In the rows, 128 means zero.
First come named turns, each shown by rows before and after it. For each pair of rows after them, which turns, in which order, take the first row to the second? The first pair is done for you.
dep (before |-> after):
[131 110 139 132 126 130 124 136 107 119 129 131 110 140] |-> [123 104 144 125 127 131 113 132 124 111 113 125 119 140]
[108 143 144 110 137 125 125 121 148 129 116 117 151 135] |-> [122 154 129 112 132 117 134 113 143 133 130 119 153 125]
[104 168 126  82 132 120 148 111 160 141 128 102 150 135] |-> [121 181 111  96 125 116 159 108 139 149 156 105 138 130]
Sil (before |-> after):
[103  83  80 152 114  31  95 129 175 146  91 113 126  71] |-> [152 104 141 194 131 126 169 163  71 177 188 115  58 146]
[ 96 119 168 120 166 175 136 148 130  89 114 120 124 119] |-> [ 95 148 152 107 169 170 140 136 153  92 125 109 151 121]
[110 115 121 131 114 131 142 133 135 121 108 115 144 106] |-> [119 119 139 134 123 145 153 139 113 126 129 118 130 129]
goti (before |-> after):
[138 129 150 111 155 153 120 118  78 123 148 135 142 174] |-> [128 125 158 103 156 153 112 116  95 122 128 129 152 179]
[138 119 104 156 122 112 106 137  95 122 128 143  99 121] |-> [134 113 113 152 126 125 108 141  89 122 129 143  95 129]
[129 115 116 151 127 114 129 129 111 130 151 128 115 149] |-> [119 111 124 145 132 123 125 130 116 130 137 127 111 158]
Now pairs of rows:
Each pair is 2 to 3 turns apart.
[100 136 171  81 135 161 120 136 152 118 128  99 152 123] |-> [109 131 181  87 142 172 129 143 138 118 137 105 143 132]
Sil, Sil
[125 151 108 132  95 176 186  97  83 127 194 109 147 118] |-> [119  94 125 161  89 184 166 122  58 119 162 130 102 111]
Sil, Sil
[103 124 135  93 140 117 130 122 179 121 100 115 150 130] |-> [118 151 140  93 148 131 153 113 169 130 138 106 148 157]
Sil, Sil
[164 178 122 119 110 124 157 127  91 149 171 123 119 138] |-> [115 145 112  96 105  85 106 115 153 123  91 123 155 108]
goti, Sil
[150 152 150 121 144 132 133 155  68 137 189 121 125 145] |-> [105 145 137  85 145  88  89 132 149 116 118 104 178 120]
goti, Sil
[161 158  86 147 113 104 136 126 104 132 169 127 125  94] |-> [140 151  79 131 113  81 109 118 145 121 130 122 149  81]
goti, Sil
[139 142 101 107 126  63 133 104 155 126 141 119 156 102] |-> [159 155 124 112 138  90 165 106 125 135 185 111 137 129]
Sil, Sil
[145  88  82 182  95  90 104 148  96 121 131 161  89  70] |-> [139 119  59 157  93  61  99 129 134 120 128 141 133  57]
Sil, Sil
[123 125 123 145 132 137 145 113 109 151 174 116 117 138] |-> [121  94 129 158 124 132 126 127 103 141 153 133  95 127]
Sil, Sil
[112 156 184  91 146 134  84 110 200 148  91 129 186 156] |-> [130 176 197  96 154 160 118 111 170 163 133 122 170 184]
Sil, Sil
[147 149 165 138 146 170 161 136  82 145 159 148  90 158] |-> [140 202 131  98 147 136 159 102 147 147 164 119 153 151]
Sil, Sil, Sil
[110 108 111 131 136 104  74 142 172 109  79 143 153 115] |-> [165 123 127 175 138 150 135 169  84 128 161 153  97 143]
goti, Sil
